[[128 128 128 129 128 128 130 130 129 128 129 132 130]
 [128 128 128 128 128 128 133 129 128 128 129 139 130]
 [128 128 131 130 128 128 129 129 129 128 129 130 129]
 [128 128 128 139 128 128 128 130 133 130 132 128 129]
 [128 128 128 147 128 128 133 138 137 131 138 128 138]
 [128 128 128 140 128 129 138 130 134 130 130 153 131]
 [128 128 128 129 128 128 131 132 129 128 132 128 133]]
:
[[128 128 129 128 128 130 130 129 128 129 132 130 128]
 [128 128 128 128 128 133 129 128 128 129 139 130 128]
 [128 131 130 128 128 129 129 129 128 129 130 129 128]
 [128 128 139 128 128 128 130 133 130 132 128 129 128]
 [128 128 147 128 128 133 138 137 131 138 128 138 128]
 [128 128 140 128 129 138 130 134 130 130 153 131 128]
 [128 128 129 128 128 131 132 129 128 132 128 133 128]]

[[109 135]
 [110 145]
 [137 106]]
:
[[135 109]
 [145 110]
 [106 137]]

[[124 135 121 142 129 124 138 132 113]
 [119 128 136 137 123 130 119 118 127]
 [127 128 128 127 131 128 127 130 129]
 [150 131 120 124 117 143 126 125 139]]
:
[[135 121 142 129 124 138 132 113 124]
 [128 136 137 123 130 119 118 127 119]
 [128 128 127 131 128 127 130 129 127]
 [131 120 124 117 143 126 125 139 150]]

[[125 125 119 150 138]
 [123 139 140 137 147]
 [127 133 141 144 149]
 [140 129 115 117 136]
 [152 147 115 116 150]
 [132 123 154 133 126]
 [125 123 135 137 129]
 [117 124 103 104 125]]
:
[[125 119 150 138 125]
 [139 140 137 147 123]
 [133 141 144 149 127]
 [129 115 117 136 140]
 [147 115 116 150 152]
 [123 154 133 126 132]
 [123 135 137 129 125]
 [124 103 104 125 117]]

[[125 128 125 125 114 115 121 127]
 [121 127 118 120 113 109 132 126]
 [118 128 117 132 111 107 118 113]
 [117 124 118 126 114 113 130 129]
 [129 127 130 132 129 129 126 125]
 [124 125 125 127 123 123 130 132]
 [118 131 118 137 112 115 105 112]
 [125 128 126 138 132 131 123 118]
 [118 126 116 125 111 101 131 114]]
:
[[128 125 125 114 115 121 127 125]
 [127 118 120 113 109 132 126 121]
 [128 117 132 111 107 118 113 118]
 [124 118 126 114 113 130 129 117]
 [127 130 132 129 129 126 125 129]
 [125 125 127 123 123 130 132 124]
 [131 118 137 112 115 105 112 118]
 [128 126 138 132 131 123 118 125]
 [126 116 125 111 101 131 114 118]]

[[143 132 133 142 147]
 [127 123 132 145 131]
 [106 114 137 126 105]]
:
[[132 133 142 147 143]
 [123 132 145 131 127]
 [114 137 126 105 106]]

[[145 115 113 121 142 146 132 141 121]
 [148 140 116 123 156 101 115 110 127]
 [111 104 135 122 154 144 125 126 138]
 [131 126 134 110 105 145 105 146 119]
 [128 132 112 145 154 112 151 114 134]
 [145 138 108 105 105 131 141 127 109]
 [102 111 100 138 122 127 103 106 133]
 [139 155 136 130 131 101 143 113 138]]
:
[[115 113 121 142 146 132 141 121 145]
 [140 116 123 156 101 115 110 127 148]
 [104 135 122 154 144 125 126 138 111]
 [126 134 110 105 145 105 146 119 131]
 [132 112 145 154 112 151 114 134 128]
 [138 108 105 105 131 141 127 109 145]
 [111 100 138 122 127 103 106 133 102]
 [155 136 130 131 101 143 113 138 139]]

[[145 145 114 127 144 145 143 144 144]
 [112 112 142 129 112 112 113 113 113]
 [107 108 143 128 108 108 109 109 108]
 [153 153 108 126 152 153 151 151 152]
 [123 123 131 126 123 122 124 124 122]
 [140 141 117 129 140 141 139 140 141]]
:
[[145 114 127 144 145 143 144 144 145]
 [112 142 129 112 112 113 113 113 112]
 [108 143 128 108 108 109 109 108 107]
 [153 108 126 152 153 151 151 152 153]
 [123 131 126 123 122 124 124 122 123]
 [141 117 129 140 141 139 140 141 140]]

[[119 126 114 125 123 125 123]
 [132 129 117 120 122 132 124]
 [138 135 128 111 117 125 132]
 [147 125 153 138 138 117 125]
 [125 127 116 130 127 135 128]
 [136 136 134 113 116 116 138]]
:
[[126 114 125 123 125 123 119]
 [129 117 120 122 132 124 132]
 [135 128 111 117 125 132 138]
 [125 153 138 138 117 125 147]
 [127 116 130 127 135 128 125]
 [136 134 113 116 116 138 136]]
---
[[128 102]
 [117 157]
 [117 158]
 [112 126]
 [112 123]
 [117 158]
 [140 107]]
:
[[102 128]
 [157 117]
 [158 117]
 [126 112]
 [123 112]
 [158 117]
 [107 140]]

[[116  99 145]
 [133 156 119]
 [117  98 149]
 [116 116 126]
 [125 103 149]
 [141 146 120]
 [118 114 127]]
:
[[145  99 116]
 [119 156 133]
 [149  98 117]
 [126 116 116]
 [149 103 125]
 [120 146 141]
 [127 114 118]]

[[115 147 111 124 134 109]
 [148 135 148 124 124 109]
 [135 123 125 152 136 133]]
:
[[109 134 124 111 147 115]
 [109 124 124 148 135 148]
 [133 136 152 125 123 135]]

[[117 117 143 125]
 [128 149 131 124]
 [146 119 128 137]
 [129 120 105 157]
 [100 148 121 142]
 [114 148 114 101]
 [131 116 130 126]
 [135 143 105 103]]
:
[[125 143 117 117]
 [124 131 149 128]
 [137 128 119 146]
 [157 105 120 129]
 [142 121 148 100]
 [101 114 148 114]
 [126 130 116 131]
 [103 105 143 135]]

[[124 133 140 140 126 116 127 132]
 [122 132 124 114 131 149 125 123]
 [124 124 118 124 128 146 134 126]
 [131 121 129 142 126 113 133 132]
 [122 129 132 128 135 128 123 125]
 [123 138 140 125 132 130 119 128]
 [123 127 138 142 131 119 129 131]
 [125 133 120 111 131 149 124 122]
 [129 121 133 144 127 114 133 133]
 [123 133 122 114 134 150 123 122]
 [123 124 129 142 127 119 133 131]]
:
[[132 127 116 126 140 140 133 124]
 [123 125 149 131 114 124 132 122]
 [126 134 146 128 124 118 124 124]
 [132 133 113 126 142 129 121 131]
 [125 123 128 135 128 132 129 122]
 [128 119 130 132 125 140 138 123]
 [131 129 119 131 142 138 127 123]
 [122 124 149 131 111 120 133 125]
 [133 133 114 127 144 133 121 129]
 [122 123 150 134 114 122 133 123]
 [131 133 119 127 142 129 124 123]]

[[148 125 139 117 127]
 [105 154 102 111 134]
 [109 151 107 122 122]
 [131  98 150 130 120]]
:
[[127 117 139 125 148]
 [134 111 102 154 105]
 [122 122 107 151 109]
 [120 130 150  98 131]]

[[120 122 121 150 151 132 130 118 113]
 [124 118 124 129 139 147 124 108 131]
 [127 122 121 143 135 122 132 140 119]
 [136 120 126 118 123 141 123 131 142]
 [131 128 131 120 134 151 123 108 137]
 [133 120 118 121 130 135 136 136 131]
 [122 132 136 133 120 121 122 123 126]]
:
[[113 118 130 132 151 150 121 122 120]
 [131 108 124 147 139 129 124 118 124]
 [119 140 132 122 135 143 121 122 127]
 [142 131 123 141 123 118 126 120 136]
 [137 108 123 151 134 120 131 128 131]
 [131 136 136 135 130 121 118 120 133]
 [126 123 122 121 120 133 136 132 122]]

[[136 137]
 [106 114]
 [125 134]
 [108 113]
 [110 124]
 [110 112]
 [135 140]
 [148 138]
 [144 144]
 [133 137]
 [120 118]]
:
[[137 136]
 [114 106]
 [134 125]
 [113 108]
 [124 110]
 [112 110]
 [140 135]
 [138 148]
 [144 144]
 [137 133]
 [118 120]]
---
[[121 129 128 124]
 [124 127 130 124]
 [151 128 122 145]
 [115 126 133 116]
 [106 128 133 118]
 [109 128 133 110]]
:
[[121 128]
 [124 130]
 [151 122]
 [115 133]
 [106 133]
 [109 133]]

[[118 108 124 124 119 127 122]
 [113 121 127 115 114 126 120]
 [120 108 125 125 119 128 121]
 [119 131 135 119 139 149 119]
 [117 109 124 125 120 127 122]
 [118 110 126 120 124 125 122]
 [120 133 134 121 140 151 118]]
:
[[118 124 119 122]
 [113 127 114 120]
 [120 125 119 121]
 [119 135 139 119]
 [117 124 120 122]
 [118 126 124 122]
 [120 134 140 118]]

[[109 138 135 122  99 118 126 129 142]
 [144 142 147 128 148 142 144 134 147]
 [152 126 131 117 139 150 139 119 129]
 [121 128 144 108 118 129 138 112 141]]
:
[[109 135  99 126 142]
 [144 147 148 144 147]
 [152 131 139 139 129]
 [121 144 118 138 141]]

[[126 158]
 [129 135]
 [133 114]
 [143 132]
 [135 126]
 [129 156]
 [120 131]
 [145 150]
 [147 103]
 [123 130]]
:
[[126]
 [129]
 [133]
 [143]
 [135]
 [129]
 [120]
 [145]
 [147]
 [123]]

[[145 150 126 133 131 124 150 130]
 [142 148 141 118 144 107 154 149]
 [145 152 133 127 127 138 134 127]]
:
[[145 126 131 150]
 [142 141 144 154]
 [145 133 127 134]]

[[124 139 118 156 129 114 142 121 133 131 110 117 120]
 [137 132 132 117 121 137 113 131 132 124 125 112 131]]
:
[[124 118 129 142 133 110 120]
 [137 132 121 113 132 125 131]]

[[123 109 101]
 [134 140 141]
 [104  99 151]
 [122 142 130]
 [132 129 125]]
:
[[123 101]
 [134 141]
 [104 151]
 [122 130]
 [132 125]]
